Small tables with named rows and columns. After each table, cells are looked up by row and column.

Lasider =
        Vemed  Mune  Tivigel  Dapa  Bez
Tubete    219    70       72    62   54
Dum        56   211       35    47   60
Numal      68    62      218    51   79
Med        53    56       59   197   72
Kepure     39    63       51    48  221

What is the Mune of Dum in Lasider? 211
What is the Tivigel of Tubete in Lasider? 72
What is the Bez of Numal in Lasider? 79
What is the Bez of Tubete in Lasider? 54
What is the Dapa of Med in Lasider? 197
What is the Vemed of Tubete in Lasider? 219
What is the Mune of Numal in Lasider? 62
What is the Vemed of Numal in Lasider? 68
What is the Tivigel of Dum in Lasider? 35
What is the Vemed of Dum in Lasider? 56
What is the Bez of Kepure in Lasider? 221
What is the Dapa of Tubete in Lasider? 62
What is the Bez of Med in Lasider? 72
What is the Vemed of Kepure in Lasider? 39
What is the Tivigel of Med in Lasider? 59

Table Boz
,Zirifi,Lal,Kopivuf
Dotar,180,178,180
Bazigod,7,160,243
Bip,149,148,184
Dif,179,179,178
Pil,169,174,168
Nugo,240,173,147
Pibim,179,180,180
Lisefa,201,208,204
Gome,180,181,182
Fasuge,173,190,88
Tokode,173,167,146

Fasuge, Kopivuf -> 88
Tokode, Zirifi -> 173
Dotar, Lal -> 178
Gome, Kopivuf -> 182
Pil, Zirifi -> 169
Lisefa, Kopivuf -> 204
Bazigod, Zirifi -> 7
Bip, Kopivuf -> 184
Pibim, Lal -> 180
Bip, Zirifi -> 149
Tokode, Kopivuf -> 146
Dif, Lal -> 179
Pibim, Zirifi -> 179
Gome, Lal -> 181
Bip, Lal -> 148
Which row has the largest Zirifi? Nugo

Vizu =
	Zavopil	Bugu	Vused	Zimuziv	Zas	Zanifo	Kosikol	Digitel	Lora
Rigokes	79	58	23	40	37	52	55	37	85
Zov	77	59	25	43	38	52	55	37	84
Miget	78	37	32	13	55	60	52	42	30
Nake	39	64	32	83	30	33	46	70	38
Bote	73	60	27	53	37	46	55	39	81
Gazopil	30	66	66	87	46	42	54	58	75
Kam	28	49	79	67	63	52	48	70	23
Firuki	27	48	83	67	65	53	48	70	22
Dut	30	46	77	61	65	54	48	68	23
Rak	44	42	40	41	44	40	45	72	6
Fopod	77	36	33	13	56	60	50	44	24

What is the Digitel of Fopod in Vizu?
44
What is the Zanifo of Zov in Vizu?
52
What is the Zimuziv of Fopod in Vizu?
13
What is the Vused of Dut in Vizu?
77
What is the Kosikol of Kam in Vizu?
48
What is the Zanifo of Nake in Vizu?
33

Table Medapuv
,Lufugam,Tade,Bovap,Selugu,Vebasu
Lavaso,-18673,10531,8056,10241,-43683
Gazi,-29533,-27697,-27228,-34837,-31999
Sabe,-30566,-31321,-30641,-32718,-31687
Ver,60088,-42550,-49583,-58420,711
Gan,-13460,-27906,-28069,-40789,-26950
Rul,-32808,-25871,-24235,-37290,-32773
Koz,-30623,-28160,-27110,-35920,-33560
Peribef,-31623,-28743,-27503,-34684,-32321
Mer,-30427,-31026,-31494,-31579,-30461
Rulelus,-30868,-27908,-26270,-37776,-32708
Beti,-46018,-27050,-14451,-52892,-35408
Zizus,-14907,-23166,-4230,-61956,-91582

Tade of Beti is -27050
Tade of Gan is -27906
Selugu of Peribef is -34684
Bovap of Ver is -49583
Lufugam of Peribef is -31623
Vebasu of Beti is -35408
Bovap of Beti is -14451
Selugu of Gan is -40789
Lufugam of Ver is 60088
Lufugam of Zizus is -14907
Selugu of Rulelus is -37776
Bovap of Lavaso is 8056
Lufugam of Rulelus is -30868
Selugu of Gazi is -34837
Bovap of Koz is -27110
Selugu of Beti is -52892
Tade of Rul is -25871
Selugu of Sabe is -32718

Table Merit
        Lin  Ritalam  Kape  Pufimi  Lapi
Fub     539      617   794     977   153
Kub     561      558   560     546   573
Dez     605      602   566     551   602
Vilofu  548      567   605     542   530

Lin of Fub is 539
Pufimi of Vilofu is 542
Kape of Fub is 794
Kape of Dez is 566
Pufimi of Kub is 546
Lin of Kub is 561
Lapi of Vilofu is 530
Pufimi of Fub is 977
Lin of Vilofu is 548
Lin of Dez is 605
Lapi of Kub is 573
Pufimi of Dez is 551
Kape of Vilofu is 605
Lapi of Fub is 153
Kape of Kub is 560
Ritalam of Kub is 558
Lapi of Dez is 602
Ritalam of Fub is 617

Melam =
|  | Mal | Rel | Des | Leti |
|---|---|---|---|---|
| Girisud | 79 | 195 | 204 | 139 |
| Vilon | 9 | 177 | 44 | 132 |
| Nogupe | 102 | 242 | 154 | 178 |
| San | 163 | 148 | 76 | 208 |
| Goti | 205 | 65 | 47 | 129 |

Girisud, Rel -> 195
Girisud, Des -> 204
Nogupe, Mal -> 102
Goti, Des -> 47
Vilon, Rel -> 177
Girisud, Leti -> 139
Nogupe, Rel -> 242
Vilon, Des -> 44
Nogupe, Des -> 154
Nogupe, Leti -> 178
San, Des -> 76
San, Rel -> 148
Goti, Leti -> 129
San, Mal -> 163
Goti, Rel -> 65
Goti, Mal -> 205
Girisud, Mal -> 79
Which row has the largest Rel? Nogupe

Table Seg
fields: Zaradi, Muzumo, Zisotus
Lok: [63, 206, 68]
Rufi: [92, 173, 72]
Ruk: [88, 158, 91]
Bak: [171, 56, 109]
Keli: [153, 84, 99]
Musug: [77, 181, 79]
Susoke: [108, 138, 91]
Sem: [122, 77, 137]
Feke: [125, 80, 132]
Zokig: [110, 121, 106]

Muzumo of Musug is 181
Muzumo of Bak is 56
Zaradi of Ruk is 88
Zisotus of Susoke is 91
Muzumo of Lok is 206
Muzumo of Feke is 80
Muzumo of Ruk is 158
Zaradi of Sem is 122
Muzumo of Keli is 84
Zisotus of Feke is 132
Zisotus of Ruk is 91
Zaradi of Bak is 171
Zisotus of Rufi is 72
Muzumo of Zokig is 121
Zisotus of Sem is 137

Table Batak
,Zozepi,Pab,Farunob
Vuku,-0.8,-0.5,-0.5
Riv,5.4,-8.2,6.5
Vivubu,0.3,-1.3,2.4
Raf,-0.3,0.5,1.0
Nopovar,-0.6,0.0,0.3
Suter,-0.6,0.0,0.2
Sifeg,-0.6,-0.7,-0.5
Ginime,-0.5,0.2,0.8

What is the Zozepi of Vivubu in Batak?
0.3
What is the Pab of Nopovar in Batak?
0.0
What is the Zozepi of Vuku in Batak?
-0.8
What is the Pab of Suter in Batak?
0.0
What is the Zozepi of Sifeg in Batak?
-0.6
What is the Farunob of Vuku in Batak?
-0.5
What is the Pab of Vivubu in Batak?
-1.3
What is the Zozepi of Nopovar in Batak?
-0.6
What is the Pab of Riv in Batak?
-8.2
What is the Farunob of Nopovar in Batak?
0.3

Muvig:
	Riso	Murufiv	Vepi
Fomas	90	80	49
Zogep	55	38	76
Rarife	48	55	62
Fuz	86	78	20
Liv	51	55	55

Zogep, Vepi: 76
Liv, Vepi: 55
Liv, Riso: 51
Fomas, Vepi: 49
Zogep, Riso: 55
Fomas, Murufiv: 80
Fuz, Vepi: 20
Rarife, Murufiv: 55
Fuz, Murufiv: 78
Zogep, Murufiv: 38
Rarife, Vepi: 62
Liv, Murufiv: 55
Rarife, Riso: 48
Fuz, Riso: 86
Fomas, Riso: 90

Gom
|  | Zikofoz | Lofafe | Mar | Sodut | Ker |
|---|---|---|---|---|---|
| Zanefo | 526 | 256 | 508 | 620 | 315 |
| Fuzi | 599 | 175 | 571 | 626 | 378 |
| Mon | 338 | 426 | 690 | 114 | 363 |
| Dadobu | 805 | 514 | 471 | 32 | 249 |
| Gosalo | 531 | 643 | 324 | 153 | 617 |

What is the Ker of Zanefo in Gom?
315
What is the Sodut of Dadobu in Gom?
32
What is the Sodut of Mon in Gom?
114
What is the Zikofoz of Gosalo in Gom?
531
What is the Zikofoz of Mon in Gom?
338
What is the Ker of Gosalo in Gom?
617
What is the Lofafe of Fuzi in Gom?
175
What is the Mar of Dadobu in Gom?
471

